Each path below is one point turned by a fixed rotation once a step. After each direction that follows a path, write how fast that rotation turns it, in degrees per step (0 if it stays still).
Each turn is a multiple of 5 degrees from 10 to 175, or 0.
Each row of a path follows its step; steps can be skipped.
Path 1:
step 0: [  1 -11   1 -12  -8  -1  10   7  15 -24  -2   3   9   6  -8  -8   7 -29
  -1   3   3  -9   0  -2   0 -10   6  19  -1  -7 -10   2]
step 1: [  1 -15   0 -16  25  -6  -2  -1  14 -11 -11   3  -5  -6  -7   2  12  -4
   6  -2 -21  -2   3 -11  -7  10   2  -4  12 -15  -7  11]
step 2: [ -2   3 -16   2   3  10  13   8  14 -20 -10   5  12  -1  -9  -5  20   0
   4  -4  -2  -2   8   7 -12   1  -6  22   9   2 -14  -6]
step 3: [ 13   0  -9   0  23   9 -12   7  19   1  -5  -8 -15  -9   0  -7   8  -6
  -1   6   0   4   6   9 -21  12  -6  -4  11 -12  -1   7]
step 4: [  9  -1  -9   1  -3  23   8  -3  -3   3  -1  -6  12  17  -4  -5  19 -17
 -10  -6  11   5   8   2 -14  13  -5  17   8   2  -8   9]
step 5: [ 15  -9  -3  -8  -6   5 -18   1  10  -6  -8  -9 -19  -1  -2  14  12 -20
   2   7   8  10  -7  -3  -5  23  -1  -7   1  -4  -9   3]
step 6: [  1 -13 -13   6 -11   2   6 -13  -2   6  -4  -2   0  -4   1   7  19 -16
  12 -13   2   1  17  -8  -1  12  12  18   9  14  -6  11]
step 7: [ 10   1  12   1  -2  -5  -8  -3   8 -20   3  -1 -33  -8   3  -1  11 -20
  16  -4   5   7   3   4  -6  -3   4   7   5   2 -11  -6]
step 8: [ -2 -17  -6  -9   4  -5  23  -2   3   6   7  -6  -6  -3  -3 -16  13 -16
  11 -23   4   1   1  -4 -13  -8   9   5  10  -1   1  14]
step 9: [  7  12  11 -14  11  -2   9   1  13 -16  -1  -3  -3  11  -6   4  21 -13
  14   3   2  10 -14   3  -5  -9  10  -7  10  -2 -16  -4]
step 10: [ -7  -3 -15  -6  -1  -3  14  -2  22  -2  -5  -6  15 -14  -4  -5   0 -14
   9   4  -2  -5  -8   0 -18   5  10  -2  13  -1  -6  24]
step 11: [ 15   8   9  -3  15   4  -6  -4  15 -20  -8   0  10   7  -7   4  10 -19
  -3  15  -6  -2  15   6  -4  -5  16  13   9  -3  -4   5]
Speeds:
[ 2  2  1 -1 -2 -4 -3  3 -3 -8 -3 -1  0  0  0 -3 -2  4  3 -3 -4  0  0 -2
 -1  8  8  6  0  1  7  0] | 70
[ 2 -5  5  4 -4  1 -5  2  4  2 -5 -4  3  0  3  2  3  3 -8 -2 -2  8  2 -1
 -6 -1 -2  0 -2  5  1  0] | 40
[ 4 -7 -5 -2 -1 -4  2  4  7  2 -2 -4 -2 -2 -4  3 -3  0  0  0  6 -3  3  4
  1 -1  2 -2 -4 -2  8 -2] | 145
[ 2 -2  4 -2  6 -2 -6 -8  1 -3  1 -2 -3  3 -1  3 -5  2  4  4 -1  6  1  1
 -2  2 -2 -6  5 -3  2 -4] | 175
[ 0  1 -3  1  7  7  2  2  5 -6 -3 -5  4  0  1 -4 -2  2 -4  4 -4 -3  3 -5
  3  3 -6  0 -3 -2  1 -1] | 35
